(in the rows, 128 means zero)
runs of hidden systems
T, path 1 (8 x 20)
[[130 104 150 180 100 100  88  83 119 104  87 120 169 178 143 125 143 100
  145 167]
 [114 157 106 148 143 102 157 115 225 118 120 109 122  90 155 146 149 149
  153 139]
 [127 119 105  95 121 112 109 124 120 129  91 152 201 181 156 117 147 112
  163 182]
 [141 147 114 143 152 110 175  42 171 123 113 126 124 140 136 147 169 145
  139  87]
 [131 148  71  53 150 140 157 163 138 146 120 151 156 152 116 131 146 109
  154 169]
 [165 122 115 132 133 108 151  51  84 130 100 134 113 188  97 150 143 115
  130  94]
 [122 175  78  78 143 130 173 161 152 153 135 101  78 101  97 146 134 106
  130 135]
 [150 130 104 111 105  99 103 118  38 134  92 120 122 184 109 133  92 105
  126 137]]
H, path 2 (8 x 20)
[[164 101 114 128 140 134 129  96 102 134 114 164 163 101 139 134  78 207
  138  92]
 [102 131 149  86 121 164 120 107  82 175 161 113 150  77 151  90 150 113
  109  88]
 [183 141 106 131 165 181 169  95 104 134 137 141 136 124  80 128  95 176
  108  94]
 [119  76 150  98 114 183 128 156 116 164 158 144 137  48 105 118 132 113
  127 131]
 [159 170 114 143 140 171 155 119  96 138 146  87  86 125  60 127 100 113
   91 122]
 [144  79 134 151 109 159 115 172 138 130 125 136 130  55  94 140  79 145
  137 170]
 [117 160 142 165 100 142 106 118  93 138 137  52 101 107 109 109 116  78
   95 147]
 [159 126 120 200 128 137 120 116 159 102 106 110 150  94 119 136  71 177
  138 167]]
M, path 3 (8 x 20)
[[157  65 104 110 120 121 134 100 121 142  91 180 164  97 127 155 105 171
  169 123]
 [107 124 158 124 125 121 145  82 136 134 137 117 106 159 125 129 213  61
  125 108]
 [167 141  63 100 162 133 166 120 154 128  96 158 171 150 116 144 111 168
  161 154]
 [120  79 142  88  96 115 130 104  75 164 123 137  90 118 106 147 159  75
  133  94]
 [140 207  78 111 166 128 164 115 148 118 122 103 136 188 122 120 139 123
  122 144]
 [137  91  99  69 104 111 118 134  62 167 105 151 122  94 122 146  87 142
  147 108]
 [105 192 138 118 140 121 132 112 109 127 154  88 100 183 142 103 165  88
   92  98]
 [140 145  76  81 146 121 127 163 117 138 118 152 156 111 151 126  69 192
  141 128]]
R, path 4 (8 x 20)
[[113  96 128 127  72  94  74 154  81 136  94 109 129 119 132 132  96  90
  146 180]
 [130 176 103 173 113  78 128  92 143 114  98  63  86 127 131 146 105 123
  130 139]
 [100 125 123 144 111  97  95 130 165 124 106 120 176  80 197 115 111 163
  159 158]
 [133 141 140 159 131 115 127  35 105 133 119 111 149 120 167 117 134 162
  119  69]
 [132 138 112 108 167 162 172 112 191 142 143 151 166  82 148 122 148 175
  144 115]
 [147  92 141  82 136 173 131  96  60 161 142 167 172 129 122 109 140 133
  121  89]
 [157 138  96  88 158 168 191 133 135 148 144 138  89 119  61 151 138 117
  125 114]
 [126 101 114  68 109 146 109 197  78 154 125 148 139 122 100 123 107  97
  136 170]]
C, path 5 (8 x 20)
[[118 130 141 149 127 180 140 149 181 132 142 100 148  92  99 118 155  83
  132 196]
 [173  85 123 146 116 138 107 109  87 116  87 160 182 172 104 133  98 134
  148 171]
 [110 111 139 161  90 112 126 116 165 131 106  83 102  98 107 148 158  63
  149 179]
 [164 145  81 119 152 145 147 111 142 122  94 143 196 172 112 128 127 135
  154 186]
 [117  89 128 144  83  60 112  83 122 132  75 116 107 129 138 163 143  95
  163 138]
 [128 173  82  99 157 140 176  99 183 144 119 109 155 132 128 130 175 107
  149 161]
 [141  89 100  94 115  73 127  84  95 140  78 168 141 156 144 156 126 145
  164 105]
 [ 98 157 110  92 128 114 166 101 158 162 134  90  92 100 129 139 186  78
  137 114]]
C, path 6 (8 x 20)
[[140 158 140 165 131 187 133 128 119 135 159  76 114  66  96 106  97 132
   91 131]
 [151 106 125 152 120 156  98 153 105 125 122 140 163  81 124 119  51 182
  128 155]
 [123 132 159 184  95 156  96 106 107 133 132  66 136  73 126 103 105 109
  109 155]
 [162 112 125 171 137 180 130 118 159 121 119 128 183  81 112 120  96 168
  138 172]
 [120  85 150 157  80 131  80  98  91 142 101 103 174  87 141 115 114 105
  143 170]
 [153 113 129 168 131 182 155  79 163 135 117 109 164  87  88 127 148 112
  141 174]
 [141  71 110 116  97 131 110 117 107 147  82 146 185 104 123 138 114 115
  170 186]
 [143 118 117 145 107 143 147  66 122 151 100  87 131 111  85 140 155  68
  144 166]]
M, path 7 (8 x 20)
[[108 127 138 101 117 119  80 119  81 138 121 140 198 155 191  88 127 135
  130 133]
 [122 131 152 130 159 116 143 104 145 119 159 163 111 132 164 125 143 182
  112  41]
 [ 94 114 135  70 138 138 123 188 163 137 147 171 166 131 160 112 169 117
  146 150]
 [164  97 153 129 160 171 150 154 120 109 160 185 105 166  72 137 129 142
  104  93]
 [107 136 107 100 127 125 153 196 182 133 138 117  76 100  97 151 143  91
  139 166]
 [169 122 123 149 122 160 113 155  74 114 118 120 120 170  61 128  80 108
  111 173]
 [120 158 108 159 104  85 130 126 136 127 117  69  52  87 119 153  94 123
  123 123]
 [120 150 123 152 102 115  72 126  87 123 101  89 176 149 158  99  93 116
  129 183]]
L, path 8 (8 x 20)
[[139 124 181 153 153 178 130 118 106 116 182 148 122 139 116 103 135 150
   81  66]
 [132 116 154 120 151 203 125 194 136 122 173 154 157 120  99 100 125 127
  107 156]
 [143  76 168 134 117 168 123 141  87 130 148 146 102 150  61 133 143  75
  109 127]
 [125 153 131 140 135 155 148 182 161 116 151 100  81 142  74 132 143  75
  111 174]
 [114  98 145 144  87  98  90 159 117 112 103 117 112 166 113 141 138  61
  141 190]
 [112 163 143 184 121  83 128 108 167  96 122  85  81 173 132 138 158  91
  120 135]
 [105 141 135 159 120  94  93 136 172  92 105 124 176 165 180 114 143 125
  150 182]
 [131 107 164 172 135 103 122  57 145  99 116 148 151 176 162 129 167 140
  133  97]]
F, path 9 (8 x 20)
[[144 149  59  66 128 135 138 135  86 163  98 119 158 124 114 128  95 122
  148 168]
 [155 115 121 139 118 118 141  46  75 152 109 111 108 102 115 143 109 143
  124  72]
 [130 178  74  89 132 151 146 148 112 164 130  82 124  74 113 120  90 128
  124 150]
 [178 103 109 131 121 139 126  83  44 143 100 133 132 142  85 140  81 139
  125 114]
 [124 160 113 139 120 146 141 121 119 154 143  66  89  43 113 126  97 130
  109 117]
 [171 128  93 126 122 159 113 133  63 135 101 121 160 144  86 124  64 130
  127 176]
 [135 110 151 179  98 131 115  88 100 140 128  87  94  57 117 132  90 139
  109 100]
 [139 159  99 133 119 168 111 155 103 140 117  82 165 100 111 103  82 118
  123 200]]
Q, path 10 (8 x 20)
[[ 89 136 144 150 106 100 110 195 183 110 133 101  84 115 132 136 137  88
  132 174]
 [133 159 120 121 123 105  90 128  66 116 108 116 148 221 141 106 115 103
  117 147]
 [114 129 133 179 120  59 117 143 194  84 110 128  89 138 158 158 119 151
  144 129]
 [100 158 118 103 122 113  94 115 115 139 111 115 201 156 195  90 144 119
  140 154]
 [151 106 135 165 153 101 144  93 177  87 110 175 136 179 136 153 144 167
  146 108]
 [ 89 135 137 110 130 144 129 129 186 142 137 118 180 103 170 106 190  97
  148 166]
 [171 116 123 128 159 151 158  98 126 111 117 169 150 214  85 137 158 114
  133 133]
 [ 95 128 143 131 122 124 147 160 205 125 142 112  90 106 117 143 184  73
  141 159]]
T, path 11 (8 x 20)
[[133 129 126  84 155 140 113 198 103 116 155 185 144 162 139 109  95 172
  112 111]
 [119  89 188 128 129 137 127 113 105 128 166 161  94 144 121 124 166 115
  104  56]
 [131 152 143 132 159 169 136 212 148 105 180 138  98 144  93 116 110 135
   92 135]
 [131  57 178 153  99 107  94 158 102 107 128 165  90 152 103 148 123 107
  125 120]
 [100 156 170 184 125 136 119 162 177 102 163  86  80 118 124 119 145  98
   99 139]
 [121  96 138 157 107  91  79 191 143  89 110 152 132 148 148 138  88 143
  145 171]
 [ 88 118 180 173 110  95 106  95 174 110 134 112 126 127 179 121 182 105
  130 116]
 [119 160 116 137 158 121 119 173 195  91 131 149 168 157 167 115 122 168
  141 164]]
R, path 12 (8 x 20)
[[109 143 139 171 104 102  68 164 124 102 115  96 150 127 169 106  79 142
  123 172]
 [128 126 162 206 114  96 113  78 154 101 123 102 107 105 154 134 115 158
  120  94]
 [112 153 152 159 148 160 122 115 182 117 154 116 188  95 176  91 144 160
  123 139]
 [163  84 165 158 145 168 134  67 114 120 134 168 174 134 121 119 140 163
  123  87]
 [137 123 138 114 157 197 181 113 164 146 160 135 140 104  88 123 181 103
  121 125]
 [165  91 122  97 135 182 133 142  85 137 121 169 171 163  74 124 130 102
  135 167]
 [139 103 120 119 108 128 154 126 119 142 115 116  71 129  60 162 150  61
  136 150]
 [121 149  89 109 107 113 110 174 122 130  98  96 139 152 116 129 110  82
  145 214]]
H, path 13 (8 x 20)
[[122 180  95  61 170 139 146 141 124 138 145 151 169 172 160 102 146 146
  125 112]
 [149  63 151 102 134 126 139 111  96 129 131 200 118 160 108 148 147 134
  134  71]
 [103 165 115  63 154 138 152 185 142 145 175 135  89 113 132 120 141 132
  108  89]
 [165 103 117 102 134 143 122 169  65 123 123 173 118 184  78 136  88 129
  119 133]
 [ 97 115 160 127 113 111 106 187 123 127 165 128  57  84 138 133 104 138
  104  83]
 [143 176 113 130 140 145  97 180  80 109 138 117 142 173 121  96  65 146
   98 150]
 [125  74 193 181 106 126  81 136 107 106 145 149 117 110 143 121 101 155
  111  96]
 [109 196 146 147 156 161 112 150 136 115 172  95 149 136 159  74 124 142
   86 126]]
Q, path 14 (8 x 20)
[[109 106 168 172 127 119  89 163 174  97 141 145 149  98 177 116 109 176
  130 132]
 [129 109 174 152 134 165  87 111 105 114 140 148 207 154 159  84 137 142
  117 137]
 [146  83 178 202 134 155 122 120 181  89 136 150 146 129 109 131 140 138
  129 148]
 [118 104 165 154 107 172 104 121 126 130 131 108 175 127 116 100 160  69
  127 191]
 [163 103 149 195 115 135 128  99 126  98 105 119 113 175  71 148 133  90
  126 163]
 [105 129 131 159  83 106 107 123 142 131 100  67 115 109 123 135 140  61
  145 193]
 [149 141 103 153 108  86 118  72  89 121  73  97 126 184 117 144 116 100
  142 151]
 [110 136 102 150 102  59 128  92 174 128  82  93 108 101 160 159 135 124
  163 142]]
F, path 15 (8 x 20)
[[ 84 152 131  94 143 101 124 123 155 141 148 137 148 102 210 107 153 162
  130  79]
 [122 130 121  53 152 149 132 131  95 149 144 170 174 176 145 101 171 112
  128 111]
 [137 121 140 108 167 154 176  98 149 137 163 167 115 118 122 135 167 157
  118  52]
 [134 129 103  67 156 158 173 180 147 143 150 158 102 139  81 144 154 100
  131 138]
 [167 109 124 148 148 118 173 105 148 108 118 156  74 174  69 173 138 127
  131 104]
 [116 156  97 124 125  87 148 182 174 118 126 105  52 121 107 164 117 112
  134 145]
 [143 149 108 148 120  70 112 126 105  94  89 121 100 215 120 149 104 118
  131 143]
 [ 95 170 131 145 116  61 100 143 128 113 132  95  76 123 180 125  99 152
  116  91]]
L, path 16 (8 x 20)
[[126 151 147 196 125  72 110  98 149  85 115 104  94 176 152 139 123 138
  120 109]
 [ 97 143 149 156 133 122 103 120 183 110 131 119 190 123 199 100 153 145
  138 151]
 [158 101 156 161 146 136 118  68 108 103 123 169 176 181 141 117 136 163
  124  96]
 [139 121 139 125 171 182 171 117 192 126 158 165 160 106 122 122 169 153
  132 118]
 [161  86 117  83 138 174 143 119  89 148 117 177 178 158  89 127 147 108
  144 147]
 [149 111 106 104 145 139 189 134 158 138 134 150  70 123  64 170 155 109
  137 114]
 [114 137  80  64 111 115 135 163 118 158 103 115 129 134 113 140 141  70
  155 183]
 [125 127 104 123 106  50 130 125 119 122  94 121  55 158 122 173 117 111
  143 110]]

runs to name
path 17 (2 x 20)
[[111 130 149 152 139  85 149  74 188 113 129 132 107 138 166 144 183 134
  139  81]
 [ 98 129 128  62 151 122 133 136 152 141 143 174 172 144 182 112 178 137
  145 105]]
 => C
path 18 (2 x 20)
[[102  97 155 151  82  82  72 136  89 129 122 115 109  86 167 127  84 146
  126 107]
 [139 150 134 177 128 131  97  86  99 121 121 102 166 106 167 101  76 186
  112 109]]
 => Q
path 19 (2 x 20)
[[118 163 103  63 149 169 166 106 120 175 151 110 150 106 130 106 171 105
  123 115]
 [184 130  87 107 153 150 147 112  69 134 111 156 141 161  88 137  77 166
  123 109]]
 => T
path 20 (2 x 20)
[[134 117 155 154 134 175 169  77 154 144 150 106 105  84  87 131 173  99
  115 106]
 [141  87 102  70 130 154 122 177 111 148 119 181 176 111 121 127 101 148
  154 161]]
 => C
path 21 (2 x 20)
[[108 159  86  80 136 126 124 140 151 151 119 123 194  94 185 106 126 153
  152 158]
 [149  90 140 110 153 120 149  85 120 123 129 195 139 172 131 144 160 155
  136  67]]
 => Q
path 22 (2 x 20)
[[135  90 141 138 126 132 144 176 152 121 151 148  54  77  83 161 103 142
  122 104]
 [103 159 119  94 108 152 109 145  80 162 137  76 135 117 124  96 134  64
  112 164]]
 => L
path 23 (2 x 20)
[[122  78 188 135 119 130 108 116 107 114 140 164 132 190 121 124 183  80
  121 114]
 [136 160 133 168 163 140 162 164 201  90 157 127  80 143  99 140 131 143
  110 129]]
 => T
path 24 (2 x 20)
[[139 106 154 211 103 137 102  99 145 114 113  93 139  71 128 127  96 146
  129 157]
 [141  84 147 161  90 141  97  71  84 141  96 111 180 100 128 119 115 113
  140 159]]
 => Q
path 25 (2 x 20)
[[144  82 123 138 134 135 173 140 197 121 123 162  92  94  80 176 147 127
  155 137]
 [131 117 107 137 112  98 149 134 172 117  92 116  95 151  89 170 155  73
  160 182]]
 => F
path 26 (2 x 20)
[[111 150 157 149 137 133 106 157 123 118 173 118 105  86 160 102  89 180
   91  77]
 [132 134 152 117 135 178 101 175  75 123 159 134 156 175 106  88 121  98
   95 156]]
 => F
path 27 (2 x 20)
[[160 141 101  99 176 150 156 172 146 106 139 185 141 195 101 131 122 155
  126 134]
 [ 82 116 166  96 130 121 124 193 164 123 171 153  92 133 144 122 180  95
  117 110]]
 => Q
path 28 (2 x 20)
[[ 86 120 143  78 123  92 116 150 136 128 132 153 128 180 161 123 194  81
  140 124]
 [139 149 105 110 161  81 156 136 152 100 122 168  92 206 129 155 141 149
  133  92]]
 => H
path 29 (2 x 20)
[[118 146 136 115 166 109 138 119 160 113 151 168 136 145 182 120 142 190
  123  62]
 [118 128 128  92 166 165 139 166 170 127 156 175 186 116 159 104 146 167
  134 131]]
 => Q
path 30 (2 x 20)
[[108 184 125 160 140  87 111 109 156 107 129  99 136 126 198 112 109 180
  120 102]
 [101  85 162 115 111 117  79 142 110 131 132 166 184 113 191 103 125 156
  140 116]]
 => M
path 31 (2 x 20)
[[127 122 114 144 126 154 147 132 194 129 111 111 158 102 106 136 156  92
  158 208]
 [140 105 133 116 113 123 136  84  94 137 104 129 125 188  93 141 177  56
  136 138]]
 => Q
path 32 (2 x 20)
[[114  97 145  95  98  97 114  83  57 159 123 128  99 126 137 135 146 100
  123  71]
 [118 209  90 102 168 113 149 117 154 122 127 116 153 181 164 109 149 140
  126 125]]
 => M
path 33 (2 x 20)
[[164  95 133 165 114 171 119 140  97 131 126 118 123  74  78 132  62 150
  118 148]
 [125  87 166 152  82 140  94 109  72 152 133 101 107  66 116 122 104 111
  113 110]]
 => Q
path 34 (2 x 20)
[[127 155 133 139 143  84 144  67 120 113 127 122  94 185 144 138 157 130
  115  63]
 [ 92 138 118  80 148  98 147 170 190 129 148 161 114 114 172 138 160 154
  144  99]]
 => C
path 35 (2 x 20)
[[111  72 166 146 117  95 116  82 153 125 120 162 148 104 179 135 159 155
  150  86]
 [142 155 124 144 158 185 147  83 159 133 135 117 202 112 140  97 149 151
  127 145]]
 => Q
path 36 (2 x 20)
[[154 143 104 127 159 120 170 137 173 100 115 153 105 206  86 160 157 111
  139 148]
 [106 133 105  97 113  52 108 163 128 115  96 139 107 191 155 148 136 104
  151 146]]
 => C
path 37 (2 x 20)
[[ 79 104 145  68 103 139 112 162 119 169 149 127 136  80 149 110 168  81
  136 138]
 [153 160 114 128 141 113 128 143  70 108 130 129  81 202  94 135  90 129
   97 101]]
 => L
path 38 (2 x 20)
[[141 151  98  94 138 106 104 179  78 122 127 151 125 157 142 122  60 178
  117 112]
 [ 95 110 167 102 113 111 116 107  89 152 158 130  93 109 154 119 158 113
  109  51]]
 => T
path 39 (2 x 20)
[[109 101 151 107 113  81 103 116  80 135 133 156 107 127 172 130 118 157
  119  50]
 [ 98 178 148 100 156 156 126 169 125 132 189 121 123 126 156  87 139 136
   87  89]]
 => T
path 40 (2 x 20)
[[126 124 189 182 129 159  80 166 109  93 165 130 137 152 132  92 103 140
   87 130]
 [139 113 181 210 139 156 128 138 171  85 158 129  95 131  98 132 128 136
  102 124]]
 => R
path 41 (2 x 20)
[[130 130 110 153 118 131 136 174 182 111 110 107 111 126  88 147 127  89
  146 214]
 [167  93 131 184 100 123 115 108  93 115  94 110 104 134  74 155  80 117
  129 159]]
 => M
